0: [014 022 038 065 082 101 104 105 095 120 141 158]
1: [150 148 149 158 173 173 169 172 157 148 140 133]
2: [120 130 115 115 122 129 138 145 161 159 160 154]
3: [182 184 174 155 140 129 117 114 111 111 108 105]
4: [202 201 194 174 155 134 124 119 120 113 108 109]
5: [103 097 104 119 132 138 135 132 133 144 154 166]
6: [136 133 125 131 118 126 138 141 161 159 151 154]
7: [092 081 083 102 109 115 100 105 113 126 143 163]
8: [052 052 056 073 088 088 085 089 097 118 138 162]
9: [050 050 073 084 107 115 109 117 112 119 128 130]
10: [165 178 181 174 158 147 150 143 128 086 055 033]
11: [156 155 148 139 121 124 117 109 116 119 117 108]
12: [204 205 192 173 155 131 133 120 121 113 106 101]
13: [086 090 096 099 096 092 085 085 095 104 131 143]
14: [174 188 159 170 158 145 148 147 128 111 090 055]
15: [195 187 178 169 163 162 159 150 146 140 139 130]
16: [164 175 169 162 153 157 159 165 169 150 117 105]
17: [106 099 100 114 129 132 130 125 131 141 151 168]
18: [110 108 112 117 119 125 139 148 150 146 149 143]
19: [160 173 163 150 149 147 151 164 141 119 097 077]
20: [175 184 190 169 158 148 154 146 135 113 082 063]
21: [150 146 145 160 176 176 175 170 160 147 150 136]
22: [185 188 175 157 142 126 113 104 105 112 110 113]
23: [110 114 125 105 100 084 069 065 069 085 111 141]
24: [172 176 174 162 149 147 163 168 168 149 126 104]
25: [069 069 066 075 087 091 083 078 082 096 121 146]
26: [116 118 118 104 121 127 137 149 152 157 157 147]
27: [117 121 116 113 097 095 072 066 072 087 112 131]
28: [196 196 181 165 144 127 116 116 118 109 114 101]
29: [175 176 168 161 138 119 114 118 116 121 117 122]
30: [192 186 175 165 151 147 137 126 131 127 130 122]
31: [057 058 072 093 098 119 120 100 116 110 129 132]
32: [178 179 170 161 145 134 125 121 121 111 119 115]
33: [133 130 129 127 124 136 152 151 158 165 160 149]
34: [115 117 123 118 116 136 139 142 148 155 151 141]
35: [187 168 187 157 144 131 126 128 122 125 110 122]
36: [115 120 116 114 121 121 144 146 160 157 147 142]
37: [123 122 128 123 123 118 138 155 153 160 152 140]
38: [123 120 124 119 130 122 137 149 160 154 148 150]
39: [193 196 175 155 142 132 119 114 115 112 113 111]
40: [080 083 081 088 092 090 083 081 086 103 127 148]
41: [190 187 172 163 156 151 144 137 136 135 132 126]
42: [117 118 119 119 116 127 137 148 157 159 156 141]
43: [117 121 117 124 124 125 135 144 148 151 155 151]
44: [062 062 086 094 110 121 116 120 121 124 128 134]
45: [193 170 177 166 161 157 142 147 140 133 137 130]
46: [165 184 182 164 162 152 154 142 126 094 064 040]
47: [148 140 141 150 176 173 177 169 166 160 148 142]
48: [101 094 095 117 128 145 136 132 135 137 153 171]
49: [122 127 130 123 120 131 137 151 158 156 150 147]
50: [202 199 191 166 143 128 117 116 113 109 105 103]
51: [151 147 147 143 133 123 111 116 114 111 118 122]
52: [080 085 091 102 116 115 129 119 114 115 116 116]
53: [112 115 112 113 125 122 134 144 148 150 146 150]
54: [120 110 113 121 135 129 121 114 116 141 154 162]
55: [126 128 126 125 123 130 138 145 155 165 152 146]
56: [131 130 124 119 119 130 133 151 162 153 157 153]
57: [059 054 067 091 104 117 116 111 110 120 124 135]
58: [191 184 173 170 157 149 144 135 131 128 130 129]
59: [058 053 048 077 085 087 081 075 088 113 137 166]
60: [124 121 120 120 116 127 137 149 174 165 158 150]
61: [034 029 037 064 082 097 105 109 114 124 141 153]
62: [101 093 099 113 123 126 124 120 123 134 153 167]
63: [145 158 163 155 140 147 149 159 133 119 093 067]
64: [107 106 111 109 111 117 136 146 149 156 154 148]
65: [182 192 180 158 131 123 116 124 115 111 112 110]
66: [174 177 162 146 128 121 108 105 112 112 114 117]
67: [148 163 168 156 156 145 151 156 154 129 101 082]
68: [079 074 089 107 112 121 120 122 124 122 128 128]
69: [102 093 097 114 132 139 132 124 131 138 151 169]
70: [060 054 064 077 090 084 069 066 077 092 133 160]
71: [209 205 196 167 149 124 129 116 113 110 116 098]
72: [129 134 124 124 127 129 142 153 163 163 161 154]

[189 181 178 160 148 143 136 128 132 122 128 122] 30 58 41
[164 167 177 161 159 155 157 165 159 142 116 099] 16 24 67
[047 044 048 068 085 091 089 092 101 113 143 158] 8 59 61
[119 101 103 111 127 133 127 128 133 140 155 167] 17 5 69
[115 133 119 112 117 126 140 146 160 161 162 148] 2 42 26
[105 099 105 121 130 144 139 129 133 147 155 165] 5 48 69
[188 182 177 168 151 140 130 119 126 125 125 121] 30 32 58
[169 170 161 147 127 121 111 111 111 113 113 118] 66 29 11
[099 091 097 105 124 121 114 117 120 134 151 167] 62 17 69
[189 185 174 158 148 136 131 127 122 123 130 129] 30 32 58
[108 099 100 118 134 145 136 129 133 144 155 161] 5 69 48
[032 038 048 069 088 103 107 110 118 129 144 151] 61 0 8
[119 107 116 128 142 140 145 134 130 140 160 167] 5 17 48
[118 104 109 117 129 129 113 110 112 125 148 165] 54 62 17
[067 068 077 090 117 119 133 124 121 124 131 131] 44 68 57
[178 175 170 149 130 121 112 111 119 113 111 116] 66 29 3
[081 079 086 090 091 089 085 088 091 106 124 146] 40 13 25
[189 193 173 162 144 144 131 133 130 128 130 125] 30 41 58
[067 066 075 093 118 117 123 123 122 122 126 130] 44 68 57
[106 097 100 121 134 137 135 139 124 148 156 160] 5 17 69
[127 106 116 132 145 149 143 132 144 141 164 173] 5 48 17
[103 104 106 101 098 082 069 063 067 089 109 142] 23 27 13
[060 064 063 091 108 116 115 106 115 126 128 138] 57 31 9
[191 189 179 166 154 155 143 137 138 137 129 125] 41 58 30
[035 032 043 065 093 105 105 109 119 127 132 147] 61 0 9
[149 151 159 155 145 144 160 155 140 117 091 070] 63 19 67
[140 154 154 150 148 148 148 149 130 111 085 065] 63 19 67
[088 087 091 101 108 112 122 131 134 132 133 134] 68 52 44
[187 179 177 158 151 141 132 125 128 130 124 121] 30 58 35
[174 189 182 171 163 152 144 154 138 112 090 063] 20 14 19
[077 074 080 083 097 089 090 088 092 105 124 138] 40 25 13
[171 190 184 171 151 149 152 138 135 112 083 064] 20 14 46
[055 059 052 091 103 116 122 114 121 129 135 144] 57 31 9
[076 087 088 096 102 120 120 122 118 123 125 129] 68 52 44
[172 191 185 166 159 146 156 142 140 109 077 061] 20 14 46
[182 181 170 158 144 131 135 113 120 121 125 125] 32 29 30
[038 033 046 069 090 104 109 110 118 128 123 153] 61 0 9
[154 157 150 153 130 118 114 111 111 118 125 127] 51 11 66
[118 106 118 129 147 149 142 140 132 144 162 169] 5 48 17
[038 038 045 064 084 102 108 114 115 125 140 144] 61 0 9
[144 160 148 148 146 151 147 149 140 118 088 067] 63 19 67
[180 177 170 156 148 136 126 114 122 125 121 123] 32 29 35
[088 091 101 110 114 121 125 134 131 131 131 128] 68 52 44
[040 034 045 062 087 102 109 113 117 126 144 156] 61 0 8
[144 136 143 120 128 118 113 136 112 117 120 132] 51 11 66
[193 180 171 160 147 133 129 122 130 126 127 125] 30 32 35
[141 153 153 153 150 134 151 159 137 115 092 071] 63 19 67
[068 066 076 096 118 117 126 122 117 124 128 134] 44 68 57
[042 031 043 070 091 104 104 109 114 131 139 154] 61 0 8
[143 154 158 151 146 154 152 151 148 115 088 071] 63 67 19
[063 067 076 092 108 118 119 122 121 127 128 137] 44 57 68
[167 174 169 159 151 149 164 177 165 147 133 105] 24 16 67
[126 113 107 124 143 126 119 114 111 128 148 164] 54 17 62
[150 153 160 151 146 147 150 152 142 114 091 066] 63 19 67
[124 141 146 145 149 146 164 151 134 108 069 043] 63 19 67
[178 183 173 161 155 138 133 129 130 128 125 122] 30 58 41
[140 154 159 155 150 147 160 149 137 111 093 068] 63 67 19
[155 150 152 143 132 115 117 111 113 114 123 125] 51 11 66
[065 064 084 096 116 121 122 121 121 129 132 134] 44 68 57
[107 093 101 123 130 138 144 131 133 147 157 164] 5 48 69
[079 081 084 095 107 117 121 125 130 128 127 130] 68 44 52
[180 189 186 171 157 151 152 151 137 106 091 065] 20 14 46
[190 192 177 170 144 126 117 116 116 113 111 102] 28 39 3
[168 179 159 143 126 123 110 112 115 112 116 113] 66 29 11
[118 123 120 118 129 124 134 149 158 162 149 150] 38 55 36
[184 184 178 164 151 141 129 129 125 128 127 126] 30 58 41
[069 068 072 094 102 119 121 125 128 128 133 135] 44 68 57
[099 092 096 105 119 126 114 117 123 131 144 164] 62 17 69
[175 192 186 171 155 150 145 145 137 117 084 059] 20 14 46
[177 179 164 150 134 117 111 112 111 105 115 120] 66 29 22
[178 175 166 147 133 124 113 109 112 112 110 113] 66 3 22
[152 147 143 132 123 117 108 109 112 111 122 131] 51 11 66
[136 142 154 152 141 146 154 149 140 111 086 068] 63 67 19
[030 028 031 062 085 094 101 108 114 127 141 159] 61 0 8
[083 086 096 094 109 113 123 130 121 138 138 132] 68 52 44
[119 113 106 128 137 140 128 112 119 132 156 167] 54 17 69
[120 111 109 121 127 127 112 107 110 125 149 164] 54 62 17
[083 089 087 098 107 120 123 129 131 129 132 129] 68 52 44
[129 134 126 128 130 132 142 154 160 166 168 153] 72 33 55
[178 181 173 157 152 134 123 123 124 109 118 112] 32 3 39
[111 105 106 117 128 132 129 123 127 136 136 166] 17 69 62
[172 183 190 170 157 154 154 146 126 099 069 039] 46 10 20
[101 098 105 090 096 077 071 068 070 090 111 138] 23 27 13
[138 147 148 144 146 154 151 148 132 115 074 061] 63 19 67
[066 071 081 095 118 120 121 121 122 130 134 138] 44 68 57
[081 080 077 098 094 086 084 079 089 099 119 144] 40 13 25
[131 116 128 125 146 144 132 125 118 141 155 168] 54 5 17
[091 090 100 108 107 111 125 124 135 130 133 140] 68 62 52
[154 156 150 138 127 116 110 110 104 112 116 134] 51 11 66
[183 180 172 162 145 134 128 125 116 124 121 121] 32 35 29
[195 183 172 160 149 140 136 127 129 125 129 129] 30 58 41
[066 072 077 095 102 117 120 122 124 123 133 134] 44 68 57
[145 157 159 151 149 153 155 157 134 115 090 068] 63 19 67
[167 186 181 167 168 159 151 143 123 092 063 035] 46 10 20
[179 197 185 170 162 158 153 146 128 097 065 040] 46 10 20
[126 128 107 116 118 130 139 146 156 162 151 156] 2 56 55
[176 176 157 147 126 126 117 117 113 112 113 119] 66 29 3
[084 083 089 107 110 122 122 122 123 123 124 125] 68 52 44
[194 183 180 158 149 137 131 128 128 129 128 129] 30 58 41
[031 032 043 062 090 105 109 106 111 124 145 155] 61 0 8
[179 191 181 169 155 149 151 154 141 112 087 070] 20 14 19
[038 034 046 064 089 097 113 112 116 127 146 148] 61 0 8
[167 165 161 144 138 117 119 134 111 115 110 122] 29 51 66
[122 113 115 125 137 126 122 115 117 142 152 166] 54 17 62
[180 176 164 152 130 119 115 105 112 112 117 118] 66 29 22
[153 161 164 144 150 153 155 158 150 130 108 083] 67 19 63
[085 079 085 087 091 089 088 084 085 118 127 145] 40 13 25
[131 123 121 134 152 139 132 124 129 134 155 170] 54 5 17
[123 115 118 131 134 139 126 126 119 131 151 156] 54 17 5
[141 159 157 151 149 148 150 152 139 120 100 075] 63 67 19
[177 181 173 155 142 121 118 112 114 113 108 103] 3 22 65
[033 028 048 070 077 099 106 105 119 123 142 158] 61 0 8
[170 168 165 139 132 121 112 127 108 101 116 116] 66 29 3
[146 149 146 159 172 174 188 167 159 145 150 142] 21 1 47
[128 136 128 115 124 131 142 155 162 167 168 166] 72 2 56
[172 174 156 148 131 121 116 112 119 108 105 117] 66 29 3
[048 050 060 073 086 090 086 092 095 112 139 165] 8 59 70
[114 106 117 132 137 149 136 129 128 143 156 167] 5 17 54
[146 159 159 152 151 141 153 147 137 114 090 073] 63 19 67
[122 102 115 131 145 151 151 126 134 145 155 170] 5 48 69
[168 167 157 146 134 121 107 113 107 111 116 117] 66 29 51
[149 163 161 154 157 151 158 157 149 132 099 083] 67 19 63
[186 180 184 161 146 141 128 131 128 127 130 130] 30 58 35
[063 073 080 095 108 124 126 123 125 125 126 133] 44 68 57
[146 155 157 157 148 148 148 144 140 119 091 056] 63 67 19
[087 080 087 088 091 086 085 083 091 106 120 144] 40 13 25
[098 086 097 112 122 119 126 119 116 131 148 158] 62 17 69
[082 085 091 109 113 120 120 124 119 123 124 125] 68 52 44
[173 175 167 144 128 115 111 111 105 113 109 116] 66 29 3
[050 052 064 079 103 115 112 118 117 122 135 132] 9 57 31
[048 044 048 065 086 089 089 096 103 123 144 163] 8 59 61
[057 067 090 095 102 119 118 121 119 124 126 125] 44 68 9
[136 153 159 151 144 142 150 151 139 121 092 077] 63 67 19
[139 155 150 150 146 148 150 151 137 113 091 062] 63 19 67
[131 141 144 147 144 147 144 144 131 107 082 060] 63 19 67
[030 033 048 063 089 102 102 106 109 126 141 152] 61 0 8
[186 184 173 158 151 144 133 130 130 124 130 127] 30 58 41
[094 096 097 105 113 125 124 127 136 132 136 138] 68 62 17
[051 048 057 071 078 084 084 090 096 115 139 156] 8 59 70
[035 033 052 070 089 112 108 104 117 132 140 155] 61 0 9
[138 152 149 150 147 146 148 154 139 117 093 076] 63 67 19
[131 147 149 146 151 152 149 151 133 112 083 055] 63 19 67
[138 153 153 151 144 149 155 153 137 117 093 068] 63 19 67
[066 064 079 101 109 120 119 121 124 122 124 132] 44 68 57
[036 018 044 060 088 112 105 105 113 121 144 154] 61 0 8
[174 183 182 164 154 151 150 147 134 104 082 062] 20 14 46
[161 162 153 142 133 121 105 116 110 113 122 121] 51 11 66
[142 155 152 153 147 142 148 150 138 111 088 063] 63 19 67
[148 152 147 152 149 147 151 151 138 111 092 058] 63 19 67
[078 101 084 105 116 122 121 117 115 118 111 121] 52 68 44
[136 145 150 148 151 148 153 145 134 109 076 055] 63 19 67
[111 109 103 102 104 120 130 140 151 149 148 145] 64 18 53
[176 191 189 176 166 155 151 146 136 113 071 050] 20 46 14
[190 186 179 160 150 139 137 120 125 120 130 125] 30 58 32
[107 098 107 115 131 139 134 135 134 142 160 169] 5 17 48
[032 033 049 066 083 091 110 109 117 125 139 155] 61 0 8
[159 168 161 154 144 146 155 150 144 126 097 074] 19 67 63
